Each named turn below is shown by a few rows before and after it. Which turns, in which order, take the first row of each later pair to the second? The first pair is answered.
turn Nazaf:
[ -5.8  35.9 -20.9 -10.0 -34.9 -40.8  22.9  14.9  14.9  37.9  -3.9  -7.2
  -6.8   2.9   3.9 -11.0  -7.5   0.8 -24.5  22.7  13.9  -0.6  22.3 -22.4
  15.7  -2.6  34.6   6.7  -2.9] => [ -0.6  35.6 -13.8 -10.2 -38.6 -42.8  24.7   9.3  15.3  34.1  -9.2  -5.0
  -7.3   3.2   6.4  -9.9  -5.2  -0.4 -26.7  29.2  18.3  -1.8  22.9 -21.1
  14.4  -4.1  31.1   3.1  -4.7]
[ -6.2  -8.0  11.0 -10.5 -17.3  15.5  20.1  15.4 -16.4  14.1   0.5 -26.1
   1.0   0.4  -1.6   7.4   4.8 -17.1 -22.6  -5.8  -0.7 -11.6   5.6 -11.0
  -4.9 -14.3   1.5 -40.1  -5.7] => [ -4.4  -6.8   9.1 -16.1 -18.7  14.4  17.8   9.0 -13.7  17.9   4.6 -26.0
   2.4   1.7  -2.0  -1.7  -1.7 -17.1 -21.6  -8.1  -4.5  -3.9   3.8 -13.3
  -3.9 -18.7  -7.2 -38.5  -9.8]
[-29.8  -0.4  19.5  10.6  14.1  11.4 -81.1 -27.4  -5.1 -17.8 -43.2  16.7
 -30.9  -6.1 -18.4  27.9  18.0   6.7  19.7   9.9  13.8  11.2 -36.9 -11.5
   1.3  -6.5 -32.0   2.1  45.3] => [-28.8   0.5  21.8   7.0  10.7   9.7 -83.9 -34.4  -4.6 -18.1 -42.0  19.1
 -30.6  -3.0 -19.2  22.1  16.9   5.8  17.9  11.4  14.0  14.3 -36.7 -11.0
   4.7  -6.7 -38.1   1.7  42.5]
turn zezo:
[ 10.5  14.9 -58.8 -19.8  30.1  12.4 -15.2  -6.1  16.5  23.3 -17.8  23.3
 -17.3   9.4  -0.3  20.3  12.5   0.2  17.0  -0.7 -15.8  -6.1 -10.0  11.3
   2.8  12.9  29.8  28.0 -11.3] => [ 16.2  14.3 -43.8 -15.0  23.8  13.7 -28.2 -22.7   5.5  25.8 -28.3  25.1
 -29.8  20.4   7.7  26.6  11.7   0.4  18.5   2.6 -14.4   2.3  -6.6   5.7
   1.9   5.1  18.9  22.6 -14.2]
[ 13.2  26.1 -33.1  25.4   3.0  10.8 -21.6   5.1  14.1  25.1   1.7  18.2
 -52.5 -34.5  -9.9  26.4   0.3  -4.5  12.4 -15.9  -9.5  12.3   6.8  -3.3
 -12.7  28.3  21.6  25.2  16.2] => [ 17.3  24.9 -24.0  26.2  -4.0  12.7 -29.6  -5.1   6.0  27.0  -0.8  18.4
 -62.7 -26.2  -6.7  28.5   3.7  -5.3  13.0 -13.8  -6.0  16.8   8.9  -3.3
 -14.4  22.1  13.6  23.4  13.7]
[-17.0   4.8 -26.0  -3.1  29.9  10.7  -8.8   9.1   5.3 -36.2  -3.4  -6.2
   4.1 -18.9   1.5  -6.7   0.9   0.1  13.0 -19.5   6.1   1.0  11.0 -19.1
   0.0   2.0   8.2  -1.4  22.0] => [ -8.0   3.0 -13.6   3.0  26.0  11.6 -25.6 -11.2  -4.4 -35.3 -15.9   1.1
 -12.5  -6.2  10.2  -3.6   6.4   0.1  17.8 -14.9   7.1  12.2  11.6 -21.9
  -0.4  -4.1  -6.1  -4.4  22.6]
[-14.3  32.5 -38.4 -12.1  18.7  -6.5 -17.8  -3.1   4.4 -11.9  -2.8  17.8
  -7.0  16.6 -25.0  -3.9  19.4  25.9  29.1 -25.8 -10.7  14.7  17.5  -5.2
  -7.0  -4.5  -0.4  37.6   4.0] => [ -4.9  35.1 -18.4  -5.5   4.0  -0.3 -27.9 -20.1 -14.2  -3.5 -11.1  18.2
 -24.6  30.3 -14.4  -3.2  16.5  23.2  25.8 -22.3  -3.2  23.4  21.0  -8.0
  -5.7 -12.5 -14.7  32.9  -5.0]
turn fur:
[  0.5  20.1 -18.3  17.3  -5.3   8.6 -13.3  -6.6  -2.6   8.4  12.4 -10.7
 -23.1  -9.3   1.7  -8.2 -12.5  -5.7   4.1 -10.0   4.4  12.1 -10.1   3.6
  -8.3  -1.4  -1.9  14.8 -14.2] => [  3.1  18.6 -10.8  19.4  -4.7   8.3 -17.5 -13.4  -5.3   7.2   9.0  -8.4
 -25.2  -4.2   2.7  -6.9 -12.1  -4.4   4.0  -8.3   4.3  15.3  -7.3   4.1
  -6.6  -2.4  -3.1  13.8 -14.0]
[ -0.5  21.0 -29.9  19.7  17.4  12.6   5.5  26.0  -4.2  11.9  -1.3 -11.4
  17.4   7.9  -2.5  14.7 -19.9   0.7  13.0 -14.8  12.8   6.1   0.4 -11.6
  -1.1 -15.6   9.3  37.7 -17.8] => [ 11.6  18.6 -26.7  16.0  17.2   7.4   1.3   6.2   3.7   4.7   3.7  -1.1
  18.3  11.5  -3.0  -0.9 -22.4   2.8  17.9 -11.5  10.8  17.0  -5.3 -11.2
   2.8 -27.3 -12.2  36.5 -28.4]
[ -4.1  -8.5  11.8 -25.3  18.8 -15.5 -33.8 -39.9 -15.3  -2.6 -12.3   4.8
  -7.5  30.9  22.2 -25.4  15.4   7.2  23.2 -29.4 -28.2  38.4 -13.3   0.3
 -12.2 -35.8 -55.2  -0.7  -8.2] => [ -8.1  -8.3  37.8   0.9   5.1  -3.4 -40.5 -25.2 -48.1  -1.7 -41.2  -9.6
 -30.2  42.5  35.9  19.1  27.3   5.9   1.1 -21.8 -13.9  17.9   9.7  -0.8
 -10.7 -20.3 -23.0 -17.2   5.8]
[  6.4 -16.2  22.2  -4.6   8.9 -22.7 -13.7  -5.9   5.2  -9.1 -26.2  -7.8
  11.4  23.8   6.7   5.9   9.4  -1.5   5.2  21.1  -5.2  20.9  -3.2  -1.0
  -0.8 -18.2  -4.0 -29.0  -2.5] => [ -5.2 -12.7  15.8   0.1   9.9 -21.7  -6.9  16.7  -2.3  -0.7 -32.3 -20.0
   9.5  19.2   8.6  21.1  12.9  -4.3  -3.9  14.3  -2.6   6.6   1.7  -2.3
  -2.1  -5.7  20.1 -29.5   9.3]
Then:
Each pair is 2 to 3 turns apart.
[-19.1 -28.1   1.2  -1.9  23.3 -29.0   4.1   6.9  31.6 -43.1 -11.0   2.7
  23.6  -1.6 -25.9 -11.9  27.2   1.8   2.9   6.4 -10.1  -5.8  -6.2  10.7
   4.4 -12.4   9.7  -6.7  -5.0] => [-12.5 -25.2  37.4  13.2  -4.6 -10.2  -8.5  -6.2 -14.3 -24.3 -32.9  -9.7
 -11.5  23.4  -2.6  20.2  28.2   0.5 -15.9  12.9   2.8  -5.0  13.7   9.3
   2.5 -13.6  14.1 -20.7  -3.9] => zezo fur zezo
[-17.0 -30.1  -5.1 -10.7  12.4  -9.9 -17.5   6.6   9.6  11.6 -54.4 -21.6
 -22.5  30.6  13.7  19.8  19.8   6.9   0.3  12.5  10.2  -0.6  11.3   2.4
   9.9  -3.0  11.0   4.2  12.5] => [-11.3 -28.9 -23.7 -28.4  20.9 -19.8 -14.0 -10.4  34.0   6.3 -33.4  -8.9
  -4.2  22.7   3.2 -18.4  12.7   6.5  16.8   6.7   0.0  18.8  -6.7   3.7
  11.0 -17.7 -20.6  16.4  -1.4] => fur fur fur
[-14.4   4.9  13.6  -7.2 -14.0   2.5 -17.2 -21.8 -30.6  13.0  -3.3  -3.8
 -12.0  30.9  32.8 -13.3  -4.5  -3.3   5.1 -16.3 -14.1  23.4  -4.8 -18.7
 -17.6  -4.5 -20.8   1.8  -8.2] => [-27.1   7.5  -8.0 -22.8 -11.5   3.3  15.9  10.3 -21.7  27.0  21.4 -17.1
   9.7   9.4  23.5 -22.5 -16.2  -9.3   3.9 -27.5 -19.7  12.9  -6.4 -16.5
 -13.4   6.9  -4.3   7.2 -11.1] => fur zezo fur
[ 18.1 -13.2  18.4 -25.9   0.9   2.6  22.1  -0.7  18.1 -11.0  11.7  22.3
  45.2 -13.3   6.4 -38.4 -13.5  -2.1   5.8  14.2 -22.5  20.0  -3.6  15.4
  19.3 -15.0 -37.5   2.3 -19.9] => [ 17.5 -17.2  29.3 -16.9 -10.0   6.4  37.2  27.3   8.8 -13.6   4.5  13.1
  46.8 -21.3   7.7 -22.0  -9.4  -6.1 -13.2  24.9 -14.5  -3.8  12.9  21.2
  25.2  -2.4  -9.6 -10.6 -12.7] => fur zezo zezo
[  0.7  -2.3 -12.0  -7.7  10.5   5.2 -13.5  -3.9  -2.2 -39.9   0.2 -22.8
 -23.4 -33.8  29.1  22.6  32.1   5.3 -18.2 -22.0   1.1   4.4 -28.9  -4.1
  -7.9  10.5  54.6 -45.5 -15.7] => [  5.2  -1.9   4.1  -9.7  -6.9  14.1 -11.0  -6.2 -15.1 -27.2   3.1 -28.7
 -31.4 -27.5  35.8  26.2  25.4   1.4 -22.8 -23.2   2.5   6.5 -23.6  -1.6
  -9.5   5.2  47.5 -50.4 -22.0] => zezo zezo zezo
[  5.5   5.2 -16.9  31.5  -1.2   5.4  10.6  17.2   4.2 -12.2   9.3 -14.8
  -8.2 -16.0  -4.3  18.5  -1.5   5.6 -21.9   3.3  18.4 -46.8  21.0   9.7
   6.8  21.8  40.6  -0.7   7.1] => [ 19.0   3.1   8.5  46.0  -4.3   5.1 -20.4 -19.3 -10.9 -16.0  -9.8  -6.7
 -37.7   8.0   7.4  24.2   7.8   9.3 -15.4  10.9  22.5 -28.3  23.3   5.2
   5.3   9.4  17.0  -3.7   3.4] => zezo zezo zezo
[ -0.8 -24.5  -6.4 -15.5  19.5 -21.1 -15.4 -34.4  27.7   0.9 -18.2  25.0
   6.3   5.0  -7.7 -25.3   5.9  14.0   4.5  -7.3 -13.9   9.1 -16.2   1.4
  -6.4   4.9 -20.7   2.2 -25.1] => [-10.2 -22.5   9.7  10.8  11.0  -7.3 -14.2  -5.4  -5.2   6.6 -46.5   5.2
 -14.9  13.0   6.8  24.0  17.1  10.2 -21.3  -4.8   2.8 -20.0   9.8   1.4
  -6.6  28.0  31.7 -12.4  -3.9] => fur fur
